128 stands for zero in the data rows.
Here are some points, each followed by its number:
[138 112  95 166 126 190   0 125 162 125 140 130] 0
[139 140 168  96 154 168  62 150 142  81 118  68] 1
[163 132 168 104 169 123  48 132  45 155  81 157] 2
[ 77 130 114  85 169 131 133 129  89 177 114 147] 3
[ 41  85 152 123 140 164 124 147  71 192 176 104] 4
[147 130 131 154  93  83 166  64 182 147 148 162] 5
[119 108 114 132 108 100  86  71 221 182 175 176] 6
[137 172 106 140 113 130 110  87 110 190  36 195] 7
[154 151 133 124 176 153 103 116  66  57  87 155] 8
[153 164 120 167 136 111 163  81 123 180  37  60] 9
[137 114 132 102 112  48 241  98 140 146 156 206] 10
[151  89 255 111 115  90  92 161  83 153 141 129] 11
[ 89 114 174 121 145 129 102 197 136  57  77 196] 12
[157 169 119 182 137 109 144  67 106 167  56  77] 13
[198 117 135 136  87  81 160 143 115 122 147 158] 14
[112  92  78 119 120 122 246 110 173 175 127 117] 15
[160 121 134 124 157 150   7 124  62 176 114 140] 16
[128 147 145 123 113 146  22  99 167 176 101 163] 17
[150 179  93 114  91 127 187 109 128 129  59 211] 18
[199 169  74 140 136 146  87 122  94 164  74  53] 19
[ 83  75  81 181 138  92 131 117 115 161 216 156] 20
[115 132 113 150 130  62 141 100  96 124 174 223] 21
[134 156  80 160 141 114   3 140 106  80 206 153] 22
[137 165 138 133 105 102  24 137 151 103 144 199] 23
[ 87  87  80 137 143 149 200 142  93 136 194  80] 24
[168 137 164 130 108  41 232 102 106 101 146 176] 25
[ 93 146 108 106 148 192  49 153  82 138 112 141] 26
[ 87  86 100 129 123 143 141 125 132 169 205 114] 27
[149 164 119 113  95 121 174 115 120 132  77 200] 28
[137 156 137 126 103 141   0  91 186 191 104 160] 29
[150 157 124 171 133 113 154  83 115 150  80  72] 30
[142 113  97 171 123 191   0 121 176 122 127 138] 31
[146 117 107 160 131 181   0 123 156 127 118 140] 32
[ 88 121  86 127 153 139 128 114 194  75 187 118] 33
[122 167 181  88 118 149  95 116 186 106  36 194] 34
[116 133 140 113  91 115 163 123 154 102 135 233] 35
[153 171 116 168 135 115 156  65 116 172  44  87] 36
[150 129  51  66 128 142 177 110 127 111 136 255] 37
[112 117 166 170 159 109  69  53  97 191 110 150] 38
[ 91 103 138 103 152  82 191 147 247  95  88 142] 39
[144  95 246 105 117 102 103 151  82 144 151 131] 40
[142 150  96 183 134  94  68  96 132  54 203 168] 41
[214 116 135 146  77  71 174 132 103 127 165 151] 42
[129 111  63 170 123 161  74 179  33 149 176 112] 43
[117 135 172 139 124 153  60 122 216  81 155  47] 44
[121 128  84 171 122 186 183 156  28 152  61 100] 45
[120 145 122 149 129 167 174 106  52 180  50 108] 46
[161 160 123 115 107 150  93 125 170 165  57  99] 47
[155 166 129  89 159 127  86 172  97  61  82 165] 48
[107 149 115 137 163 132  65 148  58 182  59 131] 49
[ 81 108 151 137 149 133  20 104 105 177 156 188] 50
[ 94  98 120  89 122  82 178 171 189  95 138 241] 51
[ 68 167 171 103 150 112 123 188 153  82 115  52] 52
[ 80 142 175 130 126 107 137 166 216  92 125  38] 53
[ 70 123 105  83 177 129 127 129  79 199 128 136] 54
[211 133  79  81 106 106 190 154 102  87 134 209] 55
[139 156  78 109 123 141 171 136 125  54 136 184] 56
[120 147 170 113 104 144  98 110 227 124  62 154] 57
[142 149 128 151 104  80 214 115 183  52 182  83] 58
[144  95 233  56 142 118 104 134 157 109 177 102] 59
[119  95 158 176 101  68 109 147 200 121 205  77] 60
[134 154 115 119 113 152 209 131  82 139  41 155] 61
[109 111 179  82 156 119 131 167 140  92 200  30] 62
[ 57  89 113 152 120  99 128 126 124 156 249 153] 63
[ 85  97 109  99 134  86 181 153 204 108 168 166] 64
[ 56  91 151 146 130  96 146 119 151  85 177 252] 65
[ 95 124  79 143 155 127 149 101 184  78 184 105] 66
[141 115  90 165 121 198   0 121 180 123 120 145] 67
[ 85 117 200  57 138 131 127 153  76 201 112 142] 68
[144 142 171  96 109  89 202  99  82 162 173 109] 69
[179 162  74 129 138 138  96 137  97 162  93  60] 70
[ 77 158 133  94 118 186  81 123 123 161 117 146] 71
[ 83 104 170 115 159 156 161 134  84 109  96 159] 72
[ 92 118 187 101 145 144  64 167 142 148  78 125] 73
[148 108 215  66 136 125 101 131 157 121 156  98] 74
[174 144 145  99  99  97 217 119  75 134 166 113] 75
[137  98 131 189 107 146 121 101 100 190 125  96] 76
[140 181 100 130 116 138 177 100  97 136  25 194] 77
[164 149  56  96 102 121 210 163 127  80 102 215] 78
[185 129  39 155  95 180 218 114  86 132 114 100] 79
[108 127  83 144 153 114 147 101 182  79 199  85] 80
[ 62  96 193 137 133 182  90 189  73  92 133 137] 81
[ 93  99  90 114 134 133 226 159 118 104 178 109] 82
[111 176 159  95 107 156  89 142 186 106  40 181] 83
[126  94  95 185 114 160 190  93 126 147  92 142] 84
New points follow, each followed by the number of its nearest point above by angle.
[182 133  47 149 102 180 190 120  86 141 108  94] 79
[100 143 187 135 119 108 129 178 195  78 123  36] 53
[152 133 157 102 164 113  76 141  54 137  95 168] 2
[ 98 115 160 149 112 199 142 176  77  69 128 106] 81
[135  89  97 197 113 174 189  90 101 154  81 133] 84
[ 85 155 146  70 126 184  99 135  87 169  98 160] 71
[ 60  95  84 104 137 138 239 165 123  98 196 125] 82
[100 148 141  97 132 145  38 216 141 145  70 108] 73
[118 111 118 131  98  96  80  76 231 188 177 174] 6
[141 117  72 113 112 120 178 183 132  92 103 218] 78
[ 28  80 169 145 131 153 163 116  96 176 185 109] 4
[121 143 167 124  92 154  68 115 246 113  67 174] 57
[153 138 149  98 162 133  69 135  45 147  87 168] 2
[112 140 117 141 133  39 131 102  94 120 193 239] 21
[112 118 147 177 160 124  63  57  79 189 116 149] 38
[162 128 133 167  95  97 155  80 191 128 150 100] 5
[ 59  95  76 110 138 145 238 166 128  96 190 118] 82
[138 120  51 108 112 116 197 177 146  89  92 245] 78
[ 59 152 132  86 123 184  87 129 131 154 132 152] 71
[122 102 121  90 132  87 130 196 210  76 117 201] 51
[173 142  92 174 102 133 253  74  91 117 123  90] 79
[ 98 137 112 198 123 115  78 115  67 107 139 236] 21
[141 143 164 151 118 149  61 126 197  88 152  24] 44
[110  88  90 120 115 123 255 116 161 174 136  99] 15
[147 148  87 164 146 105  15 133  92  79 213 146] 22
[173 149 176 134 121  56 244 101  79  93 114 141] 25
[143 161 102 123 106 150 242 122  71 136  38 160] 61
[ 87 109 170 109 163 175 141 149  70  90  83 168] 72
[154 111 142 126 161 151   0 121  58 178 124 156] 16
[ 55  89 157 153 128 146 157 111 103 176 173  96] 4
[ 59  91  84 100 139 146 222 167 125 100 199 129] 82
[119 142 158 127  98 137  76 113 222 114  89 184] 57
[130 105 144 179 106  78 109 136 192 118 194  71] 60
[209 140  85  96 108 105 184 143 106  95 123 185] 55
[111 114 137 130 120  68 133 158 187 112 218  71] 60
[170 142 157  98 169 122  74 141  25 137  76 168] 2
[167 141 105 171 105 135 222  83 109 109 131  77] 79
[126 113 123 101 119  55 232 104 131 146 163 205] 10
[134 178 139 128 102  94  17 137 141 106 133 233] 23
[131 172 145 124 102 103  28 134 158 108 122 222] 23
[115 126  93 164 121 169 186 145  60 142  83 106] 45
[ 90 143 188 133 119 107 118 179 223  85 123  22] 53
[128 137 150 118  90  98 159 108 160  97 131 249] 35
[170 141 127 170  90  83 169  60 208 122 149 106] 5
[170 159 133 142  96 150  68 100 207 172  59  74] 47
[ 85 161 143  73 113 188 114 131 108 157  98 159] 71
[120 109 120 149  96  68  98 134 221 134 228 110] 60
[151 150 116 131 178 157 121 114  56  58  97 141] 8
[125  94  89 117 111 120 255 115 181 167 107 115] 15
[118 131  73 155 139 147  97 183  48 134 107 144] 43
[170 163  74 168 127 132 101  83  69 190  59 153] 7
[125 134 147 126  84 111 153 113 155 114 121 236] 35
[ 77 102 109 100 137 132 221 166 119  96 181 120] 82
[ 61  73  83 125 122 148 148 132 150 177 224 122] 27
[129 140 115 147 131 166 151 112  57 191  55 100] 46
[123 148 117 149 112 135 104  83 168 167  58 184] 7
[101 110  92 144 135 175  45 147  95 143 208  87] 43
[ 95 115 159 152 110 204 155 173  88  53 121 111] 81
[110 149 117 143 165 119  67 144  58 193  49 131] 49
[ 79 105  93 103 135 144 227 163 121  90 184 114] 82
[168 128  44 153 105 171 208 111 104 122 130 100] 79
[136 113 189 119 122  61 200 106 164  99 201  89] 58
[159 167  67 104 121 143 161 141 127  35 122 203] 56
[114 114  82 152 122 165  81 172  42 149 185 113] 43
[167 142  95 171 107 138 242  80  82 128 111  90] 79
[164 142 151 114 167 125  60 125  60 155  68 141] 2
[141 147 172 101 159 186  40 147 127  81 110  53] 1
[187 143 179 152 147  83 162  56 102  84  93 164] 25
[ 83 110 152 140 146 142   0 106 102 194 151 184] 50
[112 132 113 138 130  52 154 103 107 130 182 218] 21
[ 73 102 175 133 135 177  96 174  80 116 122 134] 81
[105 116 141 147 162 211 111 140 102  86 106  38] 1
[128 106  64 171 119 162  70 176  36 152 193 108] 43
[147 158 110 130 160 142 145 136  96  37  92 139] 8
